Named moves, each a turn or a mirror, and the order they were made in; the first pair answered
move Z_453:
9.0, 9.0, -15.1, 16.7, -15.2, 2.6, -7.7, -3.1, 0.5 -> 1.6, 7.9, -17.7, 14.0, -11.4, 10.3, -4.1, -13.5, 1.9
22.4, -34.8, 4.9, -2.5, 27.6, 13.8, -4.1, -32.8, -3.9 -> 42.9, -36.7, 7.1, 0.3, 16.2, -1.2, -11.9, -7.2, -14.6
-10.6, 10.7, 18.9, -16.7, 4.4, 11.5, 6.5, -8.7, -14.7 -> 10.6, 11.0, 15.8, -12.1, -6.9, -0.9, 3.5, 13.0, -16.5
-21.3, -2.0, 5.9, -5.6, 6.1, 8.6, -14.0, -35.2, -20.1 -> 20.4, -4.1, 6.3, 0.7, -10.5, -13.0, -25.8, 15.5, -30.6
move Z_432:
55.3, -2.8, 12.6, 6.2, -14.0, 1.0, -21.6, -14.3, -21.5 -> 32.4, -15.5, 4.3, 4.8, 1.3, 17.1, -19.8, -43.8, -19.0
-25.8, 40.0, -14.9, 13.3, -33.3, 4.3, -6.9, -36.8, -16.9 -> -9.3, 52.1, -8.5, 14.3, -41.0, -10.2, -5.8, -16.9, -17.6
-26.2, -29.8, -8.3, 1.2, 25.5, 7.5, -0.6, 18.7, 5.3 -> -10.6, -17.1, -3.6, 3.5, 12.6, -8.0, -4.5, 45.3, 0.7
move Z_738:
-38.1, -6.3, -13.1, 0.6, 2.8, 20.0, 4.9, -15.1, 2.5 -> 8.4, -25.2, -14.0, 16.5, -12.3, -2.8, -15.8, 33.8, -8.1
-24.4, -30.2, -28.2, 25.6, 2.8, 5.1, -33.7, -30.4, 26.1 -> 51.9, -15.5, -4.0, 28.8, -18.8, -18.5, -37.8, 1.5, 0.7
-11.5, -23.9, -24.8, 29.3, -7.3, -8.1, 4.2, 31.1, 33.9 -> 44.0, 19.3, 20.9, 10.0, -18.8, -20.4, 14.6, 20.3, 11.9
-45.9, 5.6, -29.9, 16.2, -11.4, 12.6, 9.7, -28.6, 11.2 -> 8.9, -17.3, -31.3, 31.7, -26.1, -12.6, -11.4, 31.5, -3.8
move Z_637:
3.2, -7.1, -2.4, -1.1, 10.7, -15.0, 3.6, 45.5, 5.9 -> -18.6, 34.8, -1.8, -2.1, -12.0, -8.3, 17.0, 8.7, 2.3
36.0, 7.5, 11.6, -21.6, -0.5, 2.2, 3.2, 7.4, 10.1 -> 23.7, 16.5, 11.3, -22.4, 1.7, -5.8, 11.2, 25.3, 16.8
24.6, 27.0, -24.0, -2.6, -25.0, -8.8, -19.7, 4.4, 6.4 -> 31.8, 15.2, -21.3, 2.4, -20.5, -11.3, -24.4, 7.4, 7.4
23.4, 11.5, 32.3, -18.5, -9.3, 16.5, -0.8, -7.4, 1.6 -> 26.7, -4.3, 28.4, -18.6, 2.8, 11.8, -1.4, 18.9, 6.2
Then:
Each pair is 2 to 3 moves apart.
-64.1, -8.6, -20.3, -3.0, 28.0, 9.3, 10.3, 12.3, 14.6 -> -7.5, -1.8, -7.7, 4.2, 1.3, -26.6, 0.3, 68.9, -0.6
Z_432 then Z_453 then Z_738
16.5, 10.4, 10.4, -8.6, -0.7, 12.3, 1.2, -52.5, -14.0 -> 37.8, -2.6, 7.0, 1.0, -2.3, -15.8, -2.7, 40.8, -8.3
Z_453 then Z_637
55.2, -25.0, 2.6, 2.3, -47.2, -11.2, -26.7, -7.2, -16.9 -> -14.4, 33.3, -7.0, 0.8, -55.8, -26.9, 5.9, 36.7, 9.2
Z_637 then Z_637
-17.3, 41.5, -5.7, 8.0, -11.0, -4.7, 10.3, -47.5, -6.0 -> -25.7, 45.7, -10.2, 15.8, -14.5, -10.0, 11.8, -35.3, -1.3
Z_453 then Z_738
-10.7, 26.2, 5.3, -1.1, -16.9, 12.0, 5.0, -44.5, -5.1 -> 13.8, -45.6, -3.9, 6.5, 10.8, 13.5, -12.5, -8.9, -2.7
Z_453 then Z_432 then Z_637
11.3, 7.4, -9.8, 14.0, -39.1, -7.5, -7.6, 52.0, -2.9 -> -31.6, 47.0, 0.8, -3.9, -33.7, 1.2, 16.4, 18.9, 7.2
Z_453 then Z_432 then Z_738
0.7, -32.8, -4.9, -4.0, 22.4, 7.8, -0.9, -8.5, 4.4 -> 32.7, -12.6, 16.3, -5.5, 7.3, -7.1, 1.7, 12.4, -7.6
Z_738 then Z_453 then Z_432
31.4, -54.2, -27.2, 12.1, -7.4, -2.8, -18.6, 12.0, -19.9 -> -25.9, -57.4, -33.9, 5.3, 23.2, 8.3, -0.3, 10.4, 2.8
Z_453 then Z_637
-64.3, 4.5, -34.2, 0.8, 6.9, -10.2, 13.1, 10.0, 40.1 -> -10.7, 55.2, -19.8, 11.9, -44.0, -33.2, 4.5, 18.6, 12.6
Z_738 then Z_637
21.5, 31.2, -5.3, -10.2, -20.4, -22.4, 9.2, 43.1, -15.2 -> -40.7, 36.4, -26.3, -11.9, -12.9, 8.8, 20.6, -15.0, -4.0
Z_637 then Z_738
39.1, -5.5, 3.4, -5.4, 6.3, -28.7, 3.2, 66.6, -26.7 -> -22.4, -43.5, -1.3, -25.3, 64.7, 18.8, 15.1, -6.4, -2.1
Z_453 then Z_637 then Z_637
5.6, 21.7, -14.7, 0.2, -21.0, 7.3, -4.4, -20.9, -7.9 -> -17.7, 25.8, -15.4, 5.1, -13.8, -1.4, 7.0, 18.1, 2.9
Z_637 then Z_637 then Z_637
10.3, 3.6, -13.5, 22.9, -35.6, -23.1, 4.1, 28.2, -26.9 -> -9.9, -26.5, -33.8, 29.9, -22.0, -10.8, -8.2, 19.3, -17.2
Z_453 then Z_738
44.3, 10.4, -2.4, 9.1, -25.3, -8.8, 8.6, 1.8, -5.6 -> -16.8, 20.7, -6.9, -1.7, -3.5, 9.3, 33.0, -23.8, 14.2
Z_637 then Z_637 then Z_453
4.4, -29.5, -4.0, 3.1, 16.6, 13.7, -16.1, -36.2, 8.0 -> -32.3, -21.8, -23.2, 9.8, 10.7, 10.3, -6.9, -13.4, 25.1
Z_432 then Z_738 then Z_738
-17.0, 20.2, -30.9, 19.6, -31.7, -5.9, -23.8, 9.6, 7.7 -> 37.3, -16.9, -14.9, 12.1, -18.4, -4.8, -39.9, 6.3, -7.1
Z_637 then Z_738 then Z_637
-23.6, 27.5, -3.6, 20.1, -22.3, -19.6, -5.3, 51.3, 4.8 -> 24.9, 50.4, 39.6, -8.2, -13.7, -11.6, 0.9, -3.8, -14.5
Z_432 then Z_738 then Z_738
47.2, 13.2, 52.4, -28.6, 17.6, -19.1, 9.0, 26.1, -8.1 -> -11.7, -65.9, 2.7, -10.6, 48.3, 14.8, -12.9, 3.8, 13.6
Z_432 then Z_738
-36.7, -22.5, -18.9, 0.7, 22.0, 0.3, -1.9, 13.5, 39.8 -> -14.9, -40.2, -6.4, -8.0, 31.0, 11.9, -12.5, -22.3, 28.1
Z_738 then Z_432
-15.7, -29.3, -0.1, 8.4, 13.5, 12.4, -6.2, 34.1, 9.9 -> 25.6, 0.4, 5.5, 14.3, -33.6, -1.6, -13.2, 14.2, -16.5
Z_637 then Z_637 then Z_453
-36.3, -6.2, -1.7, 24.2, -29.5, -16.8, -43.5, 52.9, -18.0 -> -72.6, 43.0, 25.1, -4.3, -13.3, 3.1, -11.8, -16.6, -11.7
Z_738 then Z_738
40.2, -11.6, 10.4, 4.7, -9.6, -11.9, -12.9, 28.6, -10.5 -> 38.0, 12.1, 12.4, 1.4, -26.8, -4.5, -9.0, -16.4, -22.2
Z_637 then Z_637 then Z_637
-19.5, 0.9, 13.9, -21.3, 25.5, 13.8, 13.1, -31.3, 6.8 -> -21.5, 28.7, 14.9, -13.3, 2.3, -9.3, 22.6, 18.6, 9.9
Z_432 then Z_738 then Z_432
-12.1, -14.5, 18.2, -4.8, 17.6, 7.3, 10.3, 21.4, 14.7 -> -31.8, 15.3, 0.4, 9.9, -14.7, 8.3, 9.5, -4.7, 9.6
Z_637 then Z_738 then Z_637
17.8, 3.5, -38.8, 32.1, -36.7, -16.6, -30.3, 0.3, 1.8 -> 34.0, 46.1, 3.0, 5.5, -35.6, -15.5, -6.5, -23.6, -7.8
Z_637 then Z_738
14.4, 38.3, 29.4, -6.9, -29.7, -7.1, 29.5, 0.5, -10.8 -> 0.9, -45.0, 17.0, -9.3, 27.0, 2.6, 17.7, 34.4, 8.2
Z_432 then Z_637 then Z_637
-1.4, -45.2, -37.0, 30.1, -6.5, 19.6, -18.4, -3.7, 1.7 -> -7.9, -25.7, -11.7, 8.6, 11.8, 31.9, -0.9, -47.6, 4.6
Z_637 then Z_738 then Z_432
-26.1, -23.0, -28.5, 27.9, -22.7, 3.9, -3.9, 24.5, -18.9 -> -51.9, -6.6, -24.5, 19.1, -16.3, 14.1, 7.2, 0.6, -10.2
Z_453 then Z_432 then Z_453
-26.7, -20.6, -19.5, 0.8, 4.3, 12.8, -9.0, -3.8, 13.0 -> -11.0, -32.3, -4.1, -10.3, 18.1, 17.0, -9.2, -10.8, 3.4
Z_738 then Z_453 then Z_637
35.6, 14.5, 14.4, -6.6, -5.8, -6.4, -4.2, -7.8, -27.1 -> 3.2, 25.7, 6.6, -5.7, -0.7, -14.3, 10.8, 33.0, -8.7
Z_637 then Z_637
45.5, -34.6, 3.8, 13.0, -2.2, -9.2, -22.2, 10.3, -14.2 -> -9.4, 34.6, 28.1, -13.7, 2.1, 2.5, 15.7, -44.1, 1.1
Z_453 then Z_432 then Z_738
5.9, 11.2, -3.9, 4.2, 25.4, -23.1, -0.3, 36.7, 20.9 -> 39.1, 13.5, 1.6, 6.3, 6.4, -26.3, -11.2, 26.1, 8.3
Z_453 then Z_637 then Z_453
-35.6, -8.9, -33.2, 17.8, -17.6, -19.2, 1.9, 42.2, 19.6 -> -40.1, -8.6, -13.6, -9.5, 7.5, 20.1, 11.7, -49.3, 13.2
Z_738 then Z_432
-10.7, -19.3, -17.6, 10.8, 24.0, -1.3, 15.1, 22.5, 8.8 -> 20.6, -29.9, -12.6, 5.9, 27.5, 5.3, 7.6, 7.8, -3.7
Z_738 then Z_432 then Z_738
-47.7, 9.4, -11.0, 0.4, -6.0, 2.7, -8.9, 6.7, 8.4 -> 0.5, 39.3, 22.7, -15.6, -13.6, -10.6, -5.8, 6.2, -11.0
Z_738 then Z_738
-19.8, 12.0, 19.4, -12.3, 9.1, 10.4, 16.3, -17.6, 5.3 -> -10.1, 4.8, 7.7, 4.0, -3.8, -10.6, 5.2, 35.9, 8.6
Z_432 then Z_738 then Z_453
-40.3, -36.8, -27.3, 8.1, 27.5, 9.3, -10.4, 3.8, 20.4 -> -18.2, -40.7, -24.7, 13.0, 20.2, -2.0, -20.6, 31.9, 14.0
Z_453 then Z_432
-20.6, 33.6, 5.0, 4.9, -10.5, -16.9, 10.4, 30.8, 10.9 -> -33.5, -27.2, -21.0, 14.6, 12.7, 6.0, -12.6, 7.8, 14.9
Z_432 then Z_738 then Z_432
17.9, -18.4, -8.1, 13.9, -52.0, -24.1, -21.1, -17.8, -15.9 -> 22.3, -9.1, 30.0, -18.4, -12.7, -6.1, -1.2, -54.5, -11.2
Z_738 then Z_637 then Z_738
-23.7, -22.9, -15.2, 8.5, -12.0, 11.7, -15.9, -15.8, 4.0 -> -19.8, 3.9, -11.8, 15.0, -32.5, -1.0, -14.1, -4.2, -1.4
Z_453 then Z_637 then Z_637
-17.8, -60.6, -48.7, 38.3, 3.5, 11.7, -23.8, 32.8, 0.1 -> -47.7, 23.2, 14.2, -15.2, 30.9, 32.7, 32.0, -51.3, 6.6
Z_738 then Z_637 then Z_453
